Each row is where one point has got to under a steady rotation. How many ticks took it there?
The counts run from 0 to 1275.
-1.24 +2.40 +2.06 +3.44 +1.53 +1.00 +4.05 -3.66 -0.61 -0.31 -2.62 -0.24 -0.89 +0.04 -0.13 +1.70 +1.61 -1.23 -2.25 +1.35 +0.43 -1.90 -0.04 -2.54 +3.58 -0.31 -0.88 +0.48 +0.51 -1.00 -1.43 -0.91 -0.52 -3.34 +2.46 -0.85 +0.48 -0.60 +3.62 -3.27 +1.32 +4.21 -1.42 -2.68 +2.86 +0.50 -1.96 -0.59 +2.22 +0.80 -5.18 +1.67 +1.30 -0.60 -0.36 -> 245
+2.82 -0.41 +2.14 -0.91 +0.79 -3.84 +2.96 -2.73 +1.34 -3.94 +0.84 -0.50 +0.99 -0.11 +1.09 +1.62 -2.86 +2.41 -4.85 +0.03 +1.03 -2.14 +0.36 -0.55 +3.16 +0.26 +3.07 +0.50 -0.57 -1.86 -1.36 -2.10 -0.13 -2.32 +1.68 -0.68 -0.67 -0.85 +2.27 -2.85 +1.16 +4.60 +2.32 -0.25 -0.66 +1.10 -1.90 +1.78 +4.50 +0.37 -2.09 -0.82 -1.15 +1.44 +2.84 -> 881
-3.54 -1.07 +1.23 +3.55 +4.15 -0.28 +2.16 -0.22 +1.38 +0.59 -1.33 +2.15 -2.99 -1.73 -0.36 +0.62 +2.34 -3.95 -4.30 +0.50 +2.47 +0.29 -2.65 -1.86 -0.47 +0.63 -0.43 -0.32 +0.53 +1.23 -0.79 -1.41 -3.25 -1.93 +4.41 -0.58 -0.66 +3.19 +3.60 +0.56 -0.46 +0.77 -0.86 +0.37 +1.35 -0.46 -0.67 -0.08 +3.63 +3.05 -2.92 +2.60 +2.26 -0.51 +0.41 -> 725
-2.48 +0.67 +2.17 +3.46 +2.58 -3.51 +2.87 -0.86 +1.37 +1.06 +1.33 -0.31 -3.84 -3.46 +1.60 +0.51 -0.52 -5.28 -1.54 -0.86 +2.12 +0.46 -3.64 -1.87 +1.53 +1.66 -1.62 -1.03 -0.04 +0.90 -0.74 +0.46 -1.79 -5.61 +2.45 +0.77 -1.53 +3.15 +1.45 +2.42 -0.53 +0.22 +0.52 +3.65 +2.92 -0.88 -0.20 +1.00 +1.35 +1.70 -1.52 +2.20 +1.62 -0.97 -0.83 -> 97
+1.30 +1.86 +4.68 +0.26 +1.17 -1.72 +1.32 -3.12 +0.59 -1.74 -1.57 +0.21 -1.65 +0.94 -0.69 +1.50 -4.22 -1.19 -4.81 -3.73 +0.89 -3.52 -0.09 -1.96 +1.29 +0.11 +0.39 -2.82 -1.16 +1.73 -0.71 -1.66 -1.84 -5.33 +2.75 +0.33 +0.98 -0.56 +1.20 -1.50 -0.82 +1.71 +0.47 -1.28 +0.62 +0.53 +0.98 +2.14 +3.86 +2.92 -3.03 +0.82 +1.22 +0.79 +2.84 -> 481
+1.41 +0.99 +0.75 +3.27 +3.74 -0.52 +1.47 -1.20 +2.47 -1.78 +2.49 +3.59 +0.60 -2.35 +3.78 +3.73 +0.88 +0.38 -3.01 -1.51 +2.19 -0.51 +3.92 -1.67 -2.19 +1.50 +1.00 +1.63 +0.35 -1.11 -3.96 -0.42 -1.93 +0.15 +2.59 -3.02 +1.88 -2.01 +2.29 -0.57 -2.96 +0.60 +2.61 -0.68 -0.83 +0.92 +2.99 -0.17 -0.15 +0.18 -0.84 -1.66 +3.10 +2.27 +1.95 -> 938
+2.26 +3.50 +2.03 +2.00 +1.02 -0.25 +1.95 -2.38 -0.11 -0.66 -2.95 -0.68 -1.78 +0.41 -1.68 +0.29 -1.25 -0.39 -4.53 -2.62 +0.56 -2.65 +0.30 -2.39 +3.09 -2.74 -0.54 -3.24 -0.13 -1.01 -1.61 -1.74 -0.34 -5.40 +3.64 -0.16 -0.24 -0.48 +2.27 -2.10 +1.55 +2.94 -1.92 -1.09 +0.92 +0.46 -0.97 +0.92 +3.93 +1.81 -3.10 +2.16 +0.85 -0.73 +0.97 -> 965
+0.84 -2.82 -0.09 +3.08 +1.60 -2.94 +1.55 -0.26 +2.44 -1.35 +3.51 +1.34 +0.57 -5.46 +0.85 -0.14 +2.98 +0.61 -0.40 +1.90 +2.51 +2.52 -1.46 +2.35 +0.92 -1.42 +1.22 +1.25 +3.00 -3.18 -2.95 -3.61 -0.83 -1.36 +3.60 -1.57 -2.41 +4.56 +0.11 -1.47 -0.85 -0.38 +1.73 +2.72 -0.59 +0.29 -0.93 -0.25 +2.05 -1.51 -0.18 -0.92 +1.08 -0.94 +1.93 -> 504
-0.38 -1.09 +2.73 -0.47 +4.53 -3.96 +3.57 -2.72 +2.80 -2.74 +2.09 +0.87 -0.34 -0.88 +3.09 +2.83 -2.75 +1.03 -4.83 +0.24 +2.55 -1.70 -0.10 +0.29 +2.36 +0.61 +2.83 +3.12 -0.90 -0.16 -0.56 -0.55 -1.51 +0.04 +0.79 -3.09 +1.20 +0.29 +3.06 +0.62 -2.16 +2.53 +5.04 -0.04 -1.72 +0.79 -0.60 +1.67 +2.97 +1.18 -0.77 -1.87 +1.00 +1.65 +3.35 -> 979
+0.86 +0.93 +2.42 -0.75 +2.55 -5.17 +1.57 -4.11 +0.97 -2.83 +0.78 -1.94 -1.60 -2.13 +2.72 +2.97 -3.53 -2.23 -2.72 -0.56 +0.64 -2.14 +0.70 -0.69 +3.63 +1.69 +2.41 +1.44 -1.02 +0.39 +0.47 +0.04 +0.72 -4.81 +0.63 -0.48 -0.97 -0.63 +2.20 +0.65 +1.68 +2.67 +1.85 +0.62 +1.45 -0.67 -2.19 +2.03 +0.47 +0.20 -2.17 +0.07 -1.13 +3.38 +2.05 -> 1020
-1.84 +2.18 +1.21 +3.85 -0.17 +0.63 +1.12 -1.96 -1.31 -1.46 -0.53 +1.03 -2.38 -3.62 +0.90 -0.33 +4.84 -4.74 +1.70 +0.68 +0.93 -1.16 -1.09 -0.98 +0.04 -3.00 -0.33 -0.62 +1.79 -0.90 -0.33 -1.71 +0.31 -6.29 +2.95 -0.35 -0.82 +0.78 +1.78 -1.49 +0.18 -0.04 -2.01 -1.54 +4.78 -1.77 -1.65 -1.92 -1.33 +1.71 -2.53 +0.77 +1.91 +0.40 -0.26 -> 910
+1.98 -1.17 +0.44 +0.31 +0.76 +0.55 +1.07 -2.58 -1.26 -3.11 -0.52 +1.84 +0.10 -2.13 +0.06 +2.02 +0.06 -0.50 -2.09 -4.59 +0.88 -1.13 +0.49 +1.40 +0.27 -4.56 +2.67 -0.67 -1.57 +0.15 -3.00 -3.92 -1.21 -1.96 +1.58 -0.86 +2.36 -1.91 +0.13 -5.49 -3.93 +1.33 -0.11 -2.33 -0.93 +2.00 +1.88 -0.04 +0.73 +3.80 -3.16 -1.88 +3.41 +1.26 +2.76 -> 658
+2.30 +2.20 -1.94 +2.30 -1.41 +0.81 +0.93 -1.72 -1.28 -2.25 +0.04 -1.03 -0.82 -4.56 -1.38 -0.75 +1.54 -2.03 +0.28 -2.14 +1.25 -1.27 +1.78 +0.47 +2.78 -5.82 +0.98 -0.83 +0.93 -4.14 -3.59 -3.39 +2.78 -5.77 +1.21 +0.18 -0.43 -0.91 -0.86 -3.86 +0.28 +1.60 -1.93 -1.17 +2.84 +1.50 +0.28 -1.19 -2.38 +1.55 -0.83 +1.43 +2.39 -1.00 +0.53 -> 1096
+0.20 +0.90 +2.97 +0.62 +1.10 -2.89 +0.60 -2.41 +0.36 -3.59 -1.11 +1.15 -2.57 -0.06 +1.36 +2.00 -3.45 -2.36 -5.76 -3.48 +1.06 -2.55 -1.03 -2.52 -0.78 +1.67 +0.86 -1.90 -1.82 +2.34 -0.23 -0.47 -1.87 -5.17 +2.86 +1.21 +0.51 -0.99 +2.12 -0.75 -0.73 +1.64 -0.25 -1.23 +1.39 -1.19 -0.22 +1.93 +2.07 +2.45 -2.82 +0.39 +0.36 +2.95 +2.61 -> 1111
+1.54 +2.00 -0.17 -0.28 +2.77 -0.31 -0.16 -3.93 -0.77 -3.19 -1.87 -1.79 -3.01 -3.29 -1.29 +0.64 -1.94 -2.99 -4.93 -4.54 -0.08 -3.06 -0.01 -0.64 +2.97 -3.83 +1.81 -3.69 -1.42 -0.23 -1.64 -1.21 +1.74 -5.99 +0.15 -0.16 +0.38 -0.12 +1.03 -1.14 +0.24 +1.67 -1.27 -0.78 +2.17 -0.49 +0.87 +1.84 +0.74 +2.21 -1.44 +1.18 +2.68 +0.50 +1.19 -> 1104
-1.97 -1.80 -0.09 +2.71 +2.61 -1.37 +3.99 -3.55 +0.09 -0.39 +0.99 +0.83 +0.33 -3.70 +2.12 +1.30 +4.17 -0.68 -0.11 +3.69 +1.08 +1.35 -0.40 +2.32 +4.59 -1.56 +0.92 +2.63 +1.61 -2.86 -1.80 -0.82 +0.54 -1.55 +2.10 -3.34 -0.75 +2.68 +1.70 -1.11 -0.82 +1.92 +2.54 +0.65 +0.97 -0.95 -2.14 -1.12 +1.45 -1.73 -2.90 -1.61 +2.02 -1.14 -0.48 -> 1224
+0.41 -0.11 +2.56 +2.66 +0.30 -3.53 +2.20 -1.06 +2.02 -1.66 +4.57 +2.51 +0.08 -3.45 +4.17 +0.81 +2.00 -1.54 +1.03 -0.31 +1.93 -0.32 -1.39 -0.03 -1.24 -2.00 +1.07 +2.52 +1.54 -2.66 -2.56 -2.57 -0.95 -3.64 +2.50 -3.11 +0.79 +2.31 -1.38 +1.28 -4.71 -2.08 +3.40 +1.14 +0.03 -0.07 +1.45 +0.27 -0.65 -0.03 +1.10 -3.10 +2.48 -0.11 +2.13 -> 944
-0.21 -0.23 +1.44 +0.64 +4.16 -1.42 +1.30 -2.86 +0.46 -2.25 -1.40 -0.70 -1.58 -0.68 -2.80 +2.66 -2.56 -1.23 -3.83 -2.08 +1.53 -2.76 +0.59 +0.20 +3.72 -0.44 +2.66 -0.72 -1.72 +2.65 +0.18 -4.60 -1.01 -2.09 +1.96 -0.03 -0.87 -0.09 +2.53 -2.37 +2.33 +3.36 -0.75 -1.74 -0.29 +1.26 -0.55 +0.96 +1.65 +3.26 -3.32 +2.39 -0.13 +3.04 +2.88 -> 436
+2.14 +3.77 +1.55 +0.70 -0.90 -0.99 +0.85 -4.03 -1.24 -2.09 -1.06 -2.13 -1.95 -1.73 -0.69 -0.02 -0.26 -3.60 +1.35 -2.13 -0.11 -3.46 +1.07 -0.66 +3.02 -4.20 +1.55 -2.01 +0.09 -1.62 -0.74 -3.02 +1.42 -7.09 +1.11 +0.02 -0.20 -0.88 -0.19 -1.28 +2.31 +2.11 -0.90 -2.29 +3.22 -0.69 -1.16 -0.36 -0.76 +2.53 -1.78 +1.87 +0.33 +1.17 +1.03 -> 1056
+1.80 -1.40 +1.27 +1.98 +2.92 -1.45 +1.29 -5.14 +0.76 +0.54 +1.35 -0.22 +0.89 -2.89 +0.59 +6.54 -3.44 -0.26 -0.70 -2.47 +1.43 -0.34 +1.33 +1.94 +5.01 +1.57 +1.91 +0.40 -1.35 +1.97 -2.09 -2.40 -1.10 -0.71 +1.77 -0.13 +0.32 +0.21 +0.44 -3.02 -0.19 +1.18 +2.25 +1.26 -1.56 +1.20 +0.63 +1.69 +1.43 +0.53 -4.07 -0.48 -0.24 +1.88 +2.69 -> 302
+3.99 -1.38 +0.35 -0.36 -0.10 -1.65 -1.01 -3.86 -0.98 -3.31 +0.95 -0.76 -0.35 -4.58 -0.17 +1.25 -1.28 +0.68 -0.96 -3.11 +0.13 -0.30 +0.51 +3.29 +2.73 -4.83 +2.82 -1.97 +0.49 -2.14 -2.77 -3.63 +1.83 -4.37 +1.14 -0.25 -0.65 +1.99 -1.88 -3.62 -1.40 -0.49 +0.76 +1.83 -0.76 -0.35 -0.21 +1.79 +0.57 -0.50 -1.41 -2.02 +1.72 +0.89 +2.16 -> 1237
-0.86 +3.02 +3.01 +2.83 +2.18 -2.55 +3.41 -1.66 +0.84 +0.03 +0.00 -1.24 -1.64 -0.67 +0.41 -1.87 +1.75 -1.54 -1.90 +3.25 +1.17 -2.30 -1.05 -2.31 +2.47 -2.00 -0.66 +0.82 +2.26 -3.97 -1.14 -0.61 +0.24 -5.55 +3.41 -1.95 -1.38 +1.63 +3.27 +2.08 +2.29 +3.38 -0.01 +0.21 +3.45 -0.67 -2.96 +0.26 +2.54 -0.63 -0.41 +1.93 +0.65 -0.84 +0.01 -> 775
+2.29 +2.57 +1.14 +4.08 +0.01 +0.75 +0.86 -0.60 +0.38 -0.26 -1.22 +0.77 -1.31 -2.15 -0.86 -2.16 +3.30 -1.14 -2.33 -2.38 +0.69 -0.66 -0.23 -0.81 -0.18 -3.92 -1.58 -3.83 +2.71 -3.64 -3.41 -2.79 +0.85 -5.95 +4.51 -0.76 -1.13 +2.01 +0.66 -1.70 -1.35 +0.32 -2.03 -0.31 +2.33 -0.98 +0.64 -0.54 +2.22 +0.31 -1.51 +1.28 +2.84 -1.72 +0.26 -> 375
-0.04 +1.44 +3.27 -0.88 +0.82 -4.00 +3.29 -4.09 +0.26 -2.40 +0.17 -2.39 -0.70 -0.41 +1.57 +2.32 -3.37 -2.16 -2.71 -0.72 +0.27 -3.11 -0.90 -0.97 +5.24 -0.45 +2.37 +0.69 -1.50 +0.49 +0.70 -0.86 +0.14 -5.41 +0.06 -0.41 -0.02 -0.28 +1.55 -0.36 +0.34 +4.03 +1.39 -1.37 +1.61 +0.16 -1.67 +1.50 +1.35 +1.36 -2.20 -0.52 -0.92 +2.37 +1.95 -> 390
+3.62 +0.41 +1.02 +0.82 +0.66 -1.83 -0.16 -2.85 +1.57 -1.55 +2.87 +1.02 -0.73 -4.51 +1.57 +3.38 -2.59 -1.52 +0.71 -5.65 +1.51 -1.10 +1.51 +1.65 +0.66 -2.35 +1.54 -0.27 -0.72 +0.34 -2.69 -3.73 -0.54 -4.06 +0.94 -0.88 +0.45 +0.49 -3.21 -1.41 -2.95 -1.93 +2.25 +1.74 -0.90 -0.34 +3.33 +1.80 -1.90 +1.27 +0.39 -1.73 +1.77 +1.82 +2.16 -> 754
+3.13 -0.23 +0.21 +0.82 -1.24 -2.56 +1.92 -3.05 +0.39 -2.39 +2.48 -0.71 +0.43 -3.97 +0.26 +0.85 +0.21 +1.02 +0.97 -0.96 +1.34 +0.15 -0.03 +2.50 +5.83 -5.39 +2.07 +0.78 +0.64 -4.08 -3.79 -4.37 +0.87 -3.75 +1.26 -1.13 -0.30 +0.97 -1.80 -4.10 -1.09 +2.07 +1.69 +0.52 -0.06 +2.39 -0.79 +0.56 +0.30 +0.31 -1.03 -2.11 +1.91 -0.87 +1.08 -> 1233
+1.62 -0.36 +0.66 +3.98 +0.59 -2.28 +0.11 -0.57 +1.28 -0.96 +4.06 +3.21 -1.29 -5.08 +3.66 +2.82 +0.75 -2.82 +0.79 -3.81 +2.78 +1.58 +0.88 -0.11 -2.78 +1.42 -0.19 +0.12 +0.05 -0.10 -3.88 -2.10 -2.40 -3.01 +3.47 +0.67 -0.26 -0.40 -0.44 -1.32 -3.62 -2.69 +1.30 +2.13 +0.60 +0.43 +2.34 -0.15 -1.81 +1.16 -0.42 -0.92 +2.55 +1.98 +1.65 -> 897
